Small tables with named rows and columns. After each table, cells are looked up by row and column.

Table Ler
        Gidobo  Zovi   Baz   Vip  Nuka  Filomul
Kaz       4.74  4.90  2.35  4.02  2.42     5.89
Fusode    4.02  3.11  1.81  8.39  1.66     0.08
Baroz     5.99  7.52  4.97  4.33  4.28     0.54

What is the Gidobo of Baroz in Ler?
5.99
What is the Gidobo of Kaz in Ler?
4.74
What is the Vip of Kaz in Ler?
4.02
What is the Nuka of Baroz in Ler?
4.28
What is the Zovi of Kaz in Ler?
4.90
What is the Vip of Baroz in Ler?
4.33
What is the Nuka of Fusode in Ler?
1.66
What is the Zovi of Baroz in Ler?
7.52
What is the Filomul of Kaz in Ler?
5.89
What is the Baz of Kaz in Ler?
2.35
What is the Filomul of Baroz in Ler?
0.54
What is the Filomul of Fusode in Ler?
0.08
What is the Zovi of Fusode in Ler?
3.11
What is the Nuka of Kaz in Ler?
2.42
What is the Baz of Baroz in Ler?
4.97
What is the Gidobo of Fusode in Ler?
4.02
What is the Baz of Fusode in Ler?
1.81
What is the Vip of Fusode in Ler?
8.39
Row with the largest Zovi: Baroz

Table Zuge
         Telebed  Rosape    Rik  Sonubu  Zizez    Raz    Mos  Neluru    Lov
Roz        79.20   61.94  46.66   50.08  44.64  45.85  55.69   42.74  47.95
Gufi       43.76   23.40  51.13   36.98  75.36  54.95  45.63   22.66  40.63
Topimiz    37.82   66.06  36.78   62.57  45.85  38.70  28.55   19.93  72.15

What is the Telebed of Topimiz in Zuge? 37.82
What is the Rosape of Gufi in Zuge? 23.40
What is the Mos of Roz in Zuge? 55.69
What is the Lov of Roz in Zuge? 47.95
What is the Lov of Gufi in Zuge? 40.63
What is the Raz of Roz in Zuge? 45.85
What is the Zizez of Gufi in Zuge? 75.36
What is the Sonubu of Topimiz in Zuge? 62.57
What is the Mos of Topimiz in Zuge? 28.55
What is the Neluru of Gufi in Zuge? 22.66
What is the Neluru of Roz in Zuge? 42.74
What is the Rik of Roz in Zuge? 46.66
What is the Rosape of Roz in Zuge? 61.94
What is the Raz of Topimiz in Zuge? 38.70
What is the Telebed of Gufi in Zuge? 43.76
What is the Neluru of Topimiz in Zuge? 19.93
What is the Lov of Topimiz in Zuge? 72.15
What is the Sonubu of Roz in Zuge? 50.08
What is the Telebed of Roz in Zuge? 79.20
What is the Mos of Gufi in Zuge? 45.63

Menal:
,Rumu,Gufe,Lar,Mek
Fof,189,59,97,74
Pozo,1,17,96,120
Kudutes,142,38,94,148
Mapazez,152,139,99,194
Zuduka,55,112,143,83
Lom,104,189,54,76
Nelafil,124,131,101,100
Pefituz,128,119,108,86
Bol,75,108,95,105
Zos,140,76,106,151
Tuk,95,86,132,112

Lar of Pefituz is 108
Rumu of Pozo is 1
Rumu of Pefituz is 128
Lar of Zos is 106
Mek of Bol is 105
Gufe of Pefituz is 119
Rumu of Kudutes is 142
Gufe of Pozo is 17
Mek of Kudutes is 148
Gufe of Bol is 108
Mek of Lom is 76
Gufe of Tuk is 86
Gufe of Zuduka is 112
Lar of Lom is 54
Gufe of Lom is 189
Which row has the largest Mek? Mapazez

Rina:
fields: Kiputun, Nutise, Vasulu, Virima
Lomalap: [73, 199, 176, 95]
Vitako: [20, 39, 147, 128]
Nibefo: [128, 130, 157, 78]

What is the Vasulu of Vitako in Rina? 147
What is the Virima of Lomalap in Rina? 95
What is the Vasulu of Nibefo in Rina? 157
What is the Nutise of Vitako in Rina? 39
What is the Virima of Nibefo in Rina? 78
What is the Kiputun of Lomalap in Rina? 73
What is the Vasulu of Lomalap in Rina? 176
What is the Nutise of Lomalap in Rina? 199

Gov =
|  | Ket | Nuz | Ralimog |
|---|---|---|---|
| Dapa | 56.9 | 24.3 | 55.3 |
| Gebobar | 89.7 | 61.5 | 47.1 |
| Rodir | 98.6 | 32.1 | 99.0 |
| Luzire | 79.7 | 29.2 | 56.3 |
| Sumel | 42.9 | 46.5 | 68.9 |

Ralimog of Gebobar = 47.1
Ralimog of Sumel = 68.9
Ket of Rodir = 98.6
Ket of Luzire = 79.7
Nuz of Dapa = 24.3
Nuz of Gebobar = 61.5
Ralimog of Luzire = 56.3
Ralimog of Dapa = 55.3
Ket of Sumel = 42.9
Nuz of Rodir = 32.1
Ralimog of Rodir = 99.0

Pas:
,Gop,Dufebap,Vulote
Votemu,111,94,161
Lozak,123,168,128
Puz,142,154,138
Povuf,116,107,136
Vov,178,205,137
Ginoro,53,61,98
Vedenen,160,157,98
Pebi,141,101,122

What is the Vulote of Pebi in Pas? 122
What is the Dufebap of Vedenen in Pas? 157
What is the Dufebap of Puz in Pas? 154
What is the Gop of Vov in Pas? 178
What is the Gop of Ginoro in Pas? 53
What is the Vulote of Povuf in Pas? 136
What is the Dufebap of Pebi in Pas? 101
What is the Vulote of Lozak in Pas? 128
What is the Gop of Lozak in Pas? 123
What is the Dufebap of Lozak in Pas? 168
What is the Vulote of Vov in Pas? 137
What is the Dufebap of Vov in Pas? 205
What is the Gop of Pebi in Pas? 141
What is the Dufebap of Votemu in Pas? 94
What is the Vulote of Vedenen in Pas? 98
What is the Vulote of Puz in Pas? 138
Which row has the largest Dufebap? Vov

Zak.csv
,Nivir,Bof,Med,Rovumuv,Gizano,Dul,Durep
Vele,169,141,171,214,156,213,163
Toredud,223,103,158,133,105,111,79
Zutafev,174,100,148,212,178,224,107
Viza,159,155,169,207,173,203,177
Suveba,120,237,176,129,211,102,254
Veku,141,193,179,152,186,170,211
Fako,156,124,176,45,163,50,131
Gef,173,119,163,163,188,205,137

Bof of Toredud = 103
Med of Suveba = 176
Med of Gef = 163
Bof of Gef = 119
Rovumuv of Toredud = 133
Rovumuv of Suveba = 129
Rovumuv of Fako = 45
Gizano of Fako = 163
Durep of Zutafev = 107
Rovumuv of Zutafev = 212
Gizano of Vele = 156
Bof of Fako = 124
Nivir of Zutafev = 174
Nivir of Viza = 159
Bof of Viza = 155
Med of Toredud = 158
Dul of Fako = 50
Gizano of Gef = 188
Durep of Toredud = 79

Sive:
	Resuro	Vam	Pezu	Kod
Guduv	-0.2	0.1	0.2	0.3
Sevim	0.2	-0.2	0.2	0.9
Mez	0.2	-0.1	0.2	0.2
Gat	0.5	0.5	0.1	-0.8
Burif	0.3	-0.3	0.1	0.1
Farit	-0.4	0.4	0.1	-0.1
Zul	0.0	0.3	0.1	0.3

Kod of Gat is -0.8
Kod of Guduv is 0.3
Resuro of Mez is 0.2
Pezu of Sevim is 0.2
Pezu of Mez is 0.2
Vam of Farit is 0.4
Pezu of Gat is 0.1
Vam of Burif is -0.3
Kod of Farit is -0.1
Resuro of Farit is -0.4
Resuro of Guduv is -0.2
Pezu of Guduv is 0.2
Pezu of Farit is 0.1
Vam of Mez is -0.1
Resuro of Zul is 0.0
Vam of Zul is 0.3
Kod of Sevim is 0.9

Tureku =
,Kov,Dok,Foruso,Lukovur,Kopebuz,Pur,Zeferet
Lodef,0.403,0.686,0.633,0.485,0.621,0.486,0.554
Fuvo,0.746,0.703,0.669,0.690,0.625,0.604,0.362
Pogiro,0.534,0.325,0.607,0.612,0.493,0.894,0.569
Kuv,0.803,0.687,0.963,0.821,0.667,0.434,0.265
Zasifim,0.674,0.454,0.791,0.757,0.600,0.468,0.480
Raz,0.776,0.501,0.559,0.701,0.575,0.700,0.485
Zuz,0.705,0.588,0.486,0.667,0.534,0.610,0.507
Bivube,0.545,0.567,0.789,0.630,0.651,0.651,0.403
Bani,0.616,0.501,0.370,0.460,0.536,0.845,0.701
Lesutat,0.574,0.297,0.572,0.703,0.432,0.587,0.662
Dugakog,0.476,0.854,0.576,0.425,0.642,0.211,0.673
Loboba,0.457,0.392,0.416,0.526,0.510,0.420,0.824

Dugakog, Lukovur => 0.425
Lodef, Zeferet => 0.554
Raz, Dok => 0.501
Bivube, Foruso => 0.789
Pogiro, Lukovur => 0.612
Kuv, Kopebuz => 0.667
Zuz, Lukovur => 0.667
Fuvo, Foruso => 0.669
Zasifim, Dok => 0.454
Zasifim, Foruso => 0.791
Bivube, Dok => 0.567
Lodef, Kopebuz => 0.621

